128 stands for zero in the data rows.
Some points, one per row:
145 179 93 158 119 47 9 159
186 92 36 204 94 238 211 57
178 198 126 125 142 3 51 160
114 61 121 134 138 239 196 52
141 76 98 143 113 225 154 70
134 159 24 161 103 203 8 198
116 80 132 134 109 222 159 84
134 171 79 166 122 90 16 142
113 137 149 113 112 67 207 111
127 173 100 102 89 139 141 158
80 60 185 157 146 152 137 79
114 182 90 138 108 153 103 174
130 136 141 107 123 124 84 127
116 135 44 105 88 255 212 156
158 156 156 118 102 123 96 182
193 135 255 96 175 0 91 136
125 214 167 122 148 22 104 161
106 229 57 128 102 123 50 188
128 152 67 118 82 175 154 148
166 89 205 116 179 131 119 90
159 112 66 192 99 114 153 89
59 186 132 78 141 61 55 205
119 150 63 96 131 176 24 179
150 111 88 137 118 163 109 90
119 131 111 138 95 144 180 112
67 128 104 154 96 153 168 110
143 108 148 144 158 120 145 90
162 91 134 160 116 143 164 79
157 132 157 135 162 80 141 123
175 144 106 136 141 119 99 119
97 119 77 110 129 179 122 112
168 183 6 106 128 197 16 187
161 102 180 103 134 55 94 111
84 114 149 149 131 150 172 116
89 172 234 58 149 0 145 137
122 53 216 115 155 100 216 46
86 149 138 116 130 135 130 147
191 109 48 211 95 125 160 93
106 114 115 102 142 140 137 107
181 160 69 135 139 146 67 141
148 141 122 76 172 79 20 180
123 139 136 111 150 119 45 157
100 78 201 127 162 116 75 151
41 37 215 130 129 173 225 91
127 92 119 115 146 207 124 108
77 132 90 162 99 158 174 129
151 185 114 119 158 87 14 147
138 94 177 143 164 123 166 74
75 161 235 105 159 0 121 138
73 96 199 125 150 157 181 123
63 66 131 140 150 255 251 98
101 173 169 105 119 0 92 161
105 157 107 110 134 131 137 171
88 199 95 123 103 151 142 133
142 79 171 125 148 129 178 89
117 36 136 123 157 252 176 95
107 129 209 122 150 73 153 140
160 98 176 127 147 110 144 121
202 93 75 210 73 155 186 70
147 79 255 94 189 37 70 134
110 80 177 161 147 146 113 98
55 73 101 148 107 255 205 120
159 109 158 136 137 115 92 120
196 197 158 113 126 0 53 162
154 135 105 146 142 128 147 118
78 109 124 148 134 233 184 129
155 125 199 99 171 86 72 124
95 187 191 97 143 10 67 162
156 103 186 115 138 64 104 104
129 73 106 103 146 255 148 112
75 81 223 135 159 134 221 84
69 106 40 161 103 255 191 125
171 179 80 130 84 90 130 172
95 65 91 120 106 255 211 107
207 187 168 123 129 0 58 155
104 182 32 163 104 177 136 158
173 121 145 133 139 106 120 106
86 135 72 131 131 226 164 158
175 123 174 104 141 41 93 124
207 200 74 136 103 29 36 133
150 98 141 96 151 176 139 112
139 118 101 166 123 139 100 103
148 159 127 112 140 18 113 116
169 113 105 137 139 192 120 108
153 116 79 127 104 201 86 142
153 138 212 70 177 86 116 104
163 120 50 167 162 191 92 134
88 147 185 104 155 102 121 145
91 131 212 42 160 30 76 130
131 196 8 117 65 185 136 163
137 89 177 136 153 137 79 132
140 50 113 174 73 230 255 85
151 133 92 128 120 147 113 126
78 172 41 113 112 225 104 186
141 172 0 197 74 255 39 158
149 129 113 116 120 101 142 106
165 62 186 150 173 149 96 125
112 192 37 117 113 153 114 190
Here are 16 more points, each followed by its number:
102 147 102 98 105 136 174 129 0
95 107 225 113 118 69 187 94 1
141 162 39 155 74 177 197 105 2
95 99 122 167 87 224 214 115 3
91 116 251 101 138 13 156 126 4
161 120 88 157 107 102 79 141 5
119 82 139 106 115 238 167 134 6
189 134 29 192 114 180 152 108 7
69 175 99 85 132 158 103 193 8
158 101 161 138 132 50 150 104 9
131 88 99 148 72 207 235 120 10
169 140 136 147 132 19 98 119 11
135 164 99 139 144 73 43 152 12
179 106 140 130 136 133 88 116 13
102 190 105 119 121 138 77 188 14
157 194 119 106 106 39 129 160 15
Which three of these numbered points are nearest to each point below, ignoring the 2 directions in which the first points spread most? Their numbers follow each, nearest first.
122 154 0 153 66 255 212 133 > 15 0 2
103 169 36 165 125 167 57 125 > 12 5 14
104 174 28 160 114 186 59 134 > 12 14 3
40 95 226 72 170 134 204 123 > 8 14 0
113 76 249 90 119 152 130 138 > 6 14 3
153 130 25 171 90 172 77 150 > 5 12 9
87 64 216 134 112 140 254 62 > 1 3 4
102 121 131 148 105 197 194 122 > 3 1 4
208 164 42 146 140 178 41 170 > 13 5 12
141 255 14 97 74 66 43 203 > 0 1 15
105 100 205 88 134 87 216 107 > 0 15 1
159 199 0 170 32 134 120 143 > 2 15 10
102 158 76 131 75 166 156 127 > 1 4 0
179 77 132 169 139 139 219 72 > 7 11 9
168 126 136 127 150 78 138 141 > 9 11 7
133 67 223 123 127 76 218 105 > 10 15 9
131 79 90 189 106 138 199 71 > 11 9 7
105 116 132 104 117 98 184 116 > 0 15 1
141 61 83 168 85 194 146 100 > 5 9 13
132 69 61 201 95 222 145 98 > 5 12 11
170 135 0 208 82 159 125 111 > 11 9 7
154 162 0 128 75 255 59 186 > 6 13 14
99 90 221 134 140 104 200 110 > 3 4 1
97 98 62 175 77 255 173 132 > 3 4 1
203 135 124 148 173 72 130 93 > 7 11 9
105 187 65 142 106 190 91 180 > 14 3 4
154 183 49 139 73 143 163 149 > 15 2 10
139 70 206 98 145 71 182 85 > 9 5 11
136 194 5 136 47 203 115 158 > 1 0 10
120 149 112 97 104 138 183 130 > 0 15 1
130 82 105 138 94 187 211 124 > 10 15 9
96 118 69 167 84 236 174 130 > 3 4 1
161 88 173 165 150 34 184 80 > 11 9 7
103 114 190 92 117 142 212 102 > 0 1 4
186 142 41 179 105 189 187 89 > 7 11 9
174 144 0 182 102 170 113 128 > 11 9 7
89 171 140 120 124 148 121 162 > 14 8 4
160 136 85 154 74 151 155 142 > 10 9 15
95 154 143 129 117 78 128 162 > 4 3 1
136 144 69 162 67 200 80 150 > 3 5 13
84 45 147 171 97 242 255 69 > 3 1 4
175 103 155 115 156 117 111 120 > 13 5 12
152 178 25 156 62 158 178 125 > 2 15 10
162 99 118 147 145 128 180 117 > 9 11 7
119 138 56 132 87 162 200 131 > 15 0 2
131 118 155 107 104 134 96 147 > 6 14 3
92 196 144 71 159 88 56 218 > 8 14 6
90 142 156 125 154 120 132 163 > 14 8 4
90 139 235 110 176 48 118 165 > 14 8 4
137 74 154 140 102 102 128 116 > 5 9 11
71 98 107 173 138 192 146 75 > 12 14 5
176 164 111 126 138 80 113 140 > 9 11 7
103 129 119 142 99 187 192 89 > 1 3 4
173 142 146 166 132 42 104 97 > 11 7 9
57 175 181 61 157 69 111 165 > 8 14 0
109 93 167 110 112 145 249 92 > 15 0 10
99 78 118 143 93 219 199 79 > 1 3 4
136 72 245 141 186 46 197 56 > 11 9 7
96 193 68 123 118 162 78 195 > 14 8 4
217 138 9 170 134 244 74 153 > 13 7 5
54 161 154 78 150 99 117 164 > 8 14 4
188 172 47 187 90 117 60 140 > 11 5 7
68 79 255 115 152 43 203 113 > 4 1 3
203 130 177 115 191 69 67 157 > 13 12 5
54 141 166 82 181 97 129 161 > 8 14 4
87 116 187 117 133 132 153 149 > 14 4 3
131 146 117 109 85 131 184 125 > 15 10 0
186 160 80 148 77 71 27 158 > 5 9 11
109 120 130 136 118 172 187 141 > 3 4 14
45 122 141 93 164 171 184 140 > 8 14 0
90 8 255 121 201 114 201 63 > 12 5 13
117 113 173 118 153 86 87 123 > 12 5 13
134 87 146 143 83 90 219 102 > 10 15 2
156 96 171 134 165 73 177 118 > 9 11 7
55 128 113 100 147 209 140 165 > 8 14 6
189 188 90 135 118 102 8 166 > 13 5 12
78 88 203 118 141 73 173 129 > 4 1 3
163 128 61 185 101 150 168 93 > 11 7 9
161 67 165 200 118 114 124 107 > 5 11 13
153 110 42 138 105 178 162 98 > 9 11 5
175 169 0 180 107 150 90 144 > 11 7 9
134 194 0 160 35 243 149 136 > 1 2 3
91 174 12 137 98 232 162 142 > 0 4 1
127 160 84 147 109 83 152 149 > 15 2 10
59 89 255 61 179 140 182 138 > 8 14 6
165 192 51 120 66 102 130 154 > 15 2 10
188 230 4 139 34 149 90 184 > 10 15 2
91 165 123 127 108 115 122 158 > 4 1 3
172 129 141 127 147 17 81 110 > 11 9 5
143 56 123 154 91 153 157 93 > 5 9 11
200 156 96 147 174 70 111 107 > 7 11 9
112 111 62 124 94 255 222 119 > 0 15 1
165 108 134 139 154 89 151 124 > 9 11 7
110 114 87 137 96 177 214 108 > 15 0 1
138 103 110 139 99 154 199 115 > 10 15 9
140 111 91 136 88 154 247 80 > 2 15 10
60 80 185 132 140 123 215 99 > 4 1 3
138 127 75 102 148 255 106 148 > 6 13 14
173 211 170 90 99 0 77 176 > 10 15 1
161 156 126 87 140 135 62 160 > 6 13 14
109 45 147 136 98 247 185 114 > 6 13 14
215 167 69 190 104 152 94 133 > 7 11 13
142 141 120 124 61 107 182 94 > 2 15 10
127 85 187 69 184 182 164 102 > 6 14 13
165 114 65 143 123 193 89 131 > 13 5 12
96 87 127 143 106 243 217 105 > 3 14 4
184 86 112 164 128 157 201 83 > 7 9 11
94 198 52 112 110 135 109 159 > 0 4 1
132 74 212 120 101 124 199 107 > 10 3 1
130 142 47 156 125 181 62 146 > 12 13 5
138 14 246 117 172 75 231 55 > 9 11 5
74 72 118 153 79 238 248 87 > 1 4 3
184 81 118 171 122 154 219 75 > 7 9 11
189 106 100 163 130 131 188 95 > 7 9 11
111 141 134 152 145 90 45 155 > 12 5 14
63 152 140 89 151 208 123 171 > 8 14 6
139 186 155 80 134 12 64 166 > 0 4 1
183 144 128 161 122 0 118 113 > 11 9 7
78 126 126 120 149 122 198 115 > 0 4 1
149 124 173 111 162 19 129 114 > 9 11 12
168 155 175 125 173 0 97 111 > 11 9 7
126 117 101 148 86 177 238 85 > 2 15 10
160 73 143 158 121 177 124 97 > 13 5 12
137 68 123 166 85 181 255 90 > 10 9 15
162 142 106 140 118 61 66 152 > 5 9 11
181 158 79 177 120 141 139 111 > 7 11 9
189 188 45 174 106 139 99 135 > 7 11 9
176 90 173 152 161 77 197 92 > 7 9 11
128 135 135 96 104 130 170 139 > 0 10 15
176 206 10 131 64 172 126 160 > 15 2 10
182 170 137 114 132 56 26 152 > 13 5 12
75 127 157 115 128 173 155 144 > 14 8 4
131 84 125 139 114 123 121 126 > 5 12 9
141 142 32 160 50 142 203 115 > 2 15 10
160 24 171 169 152 208 143 106 > 13 5 12
99 175 118 114 121 162 127 168 > 14 8 4
158 181 76 110 84 94 138 173 > 15 10 0
176 132 77 136 103 142 112 114 > 9 5 11
156 103 102 168 118 203 114 87 > 13 5 12
179 101 120 121 145 114 148 104 > 9 7 11
120 178 150 116 118 48 95 148 > 1 4 3
106 157 159 108 159 111 123 164 > 14 8 4
154 171 0 162 11 235 172 116 > 2 10 15
91 211 87 93 131 119 52 211 > 8 14 4
169 122 134 121 129 122 86 143 > 13 5 6
138 176 166 104 121 0 157 118 > 2 15 0
75 43 138 169 150 160 160 83 > 12 5 11
107 136 55 134 82 149 134 110 > 1 4 0
165 184 72 109 107 73 60 145 > 9 11 5
101 98 65 143 95 224 250 84 > 15 0 2
108 171 113 93 113 104 122 168 > 0 4 1
155 135 156 76 167 128 79 149 > 6 13 14
83 176 98 121 118 176 100 171 > 14 8 4
106 44 131 210 104 166 133 93 > 5 12 11
151 215 0 145 86 208 72 188 > 3 14 6
140 219 78 130 104 61 47 210 > 3 4 1
89 142 91 125 76 159 161 129 > 1 4 0
71 121 145 127 134 116 181 128 > 4 0 1
90 121 121 133 88 98 184 119 > 1 4 0
198 195 82 150 127 72 72 138 > 7 11 9
139 130 154 83 159 142 127 142 > 6 14 13
137 113 99 142 100 135 99 131 > 5 12 9
89 106 227 108 150 110 174 129 > 14 4 3
82 87 51 149 96 255 239 100 > 0 4 1
100 110 105 125 154 119 141 94 > 12 9 11
163 130 157 113 143 115 97 111 > 13 12 5
119 159 84 120 93 131 175 139 > 15 0 1
73 131 99 124 128 185 199 126 > 0 4 14
124 186 23 144 52 112 128 131 > 2 1 15
203 159 51 163 49 134 180 130 > 2 10 15
153 161 142 130 103 109 151 142 > 10 15 3
150 131 126 155 118 105 136 97 > 11 9 5
169 98 248 135 187 0 176 96 > 7 9 11
98 115 66 160 59 184 218 79 > 2 1 15
140 126 164 94 158 125 106 149 > 6 14 13
145 30 160 183 118 190 209 59 > 5 11 9
120 105 146 122 90 160 206 114 > 10 1 15
166 184 121 93 141 80 42 183 > 6 13 14
173 96 137 154 97 118 205 80 > 9 11 7
143 213 99 97 125 0 24 153 > 1 12 0
130 139 115 126 72 91 154 131 > 10 1 15
113 144 53 149 98 228 166 165 > 3 14 4
93 132 159 135 125 126 139 129 > 3 4 14
173 127 129 122 119 108 77 110 > 13 5 12
169 192 201 88 166 0 0 199 > 6 14 13
77 180 101 123 101 172 186 124 > 0 1 4
107 143 113 144 126 199 128 170 > 14 6 3
136 146 116 105 79 124 154 134 > 10 1 15
120 140 145 75 132 143 177 166 > 0 14 8
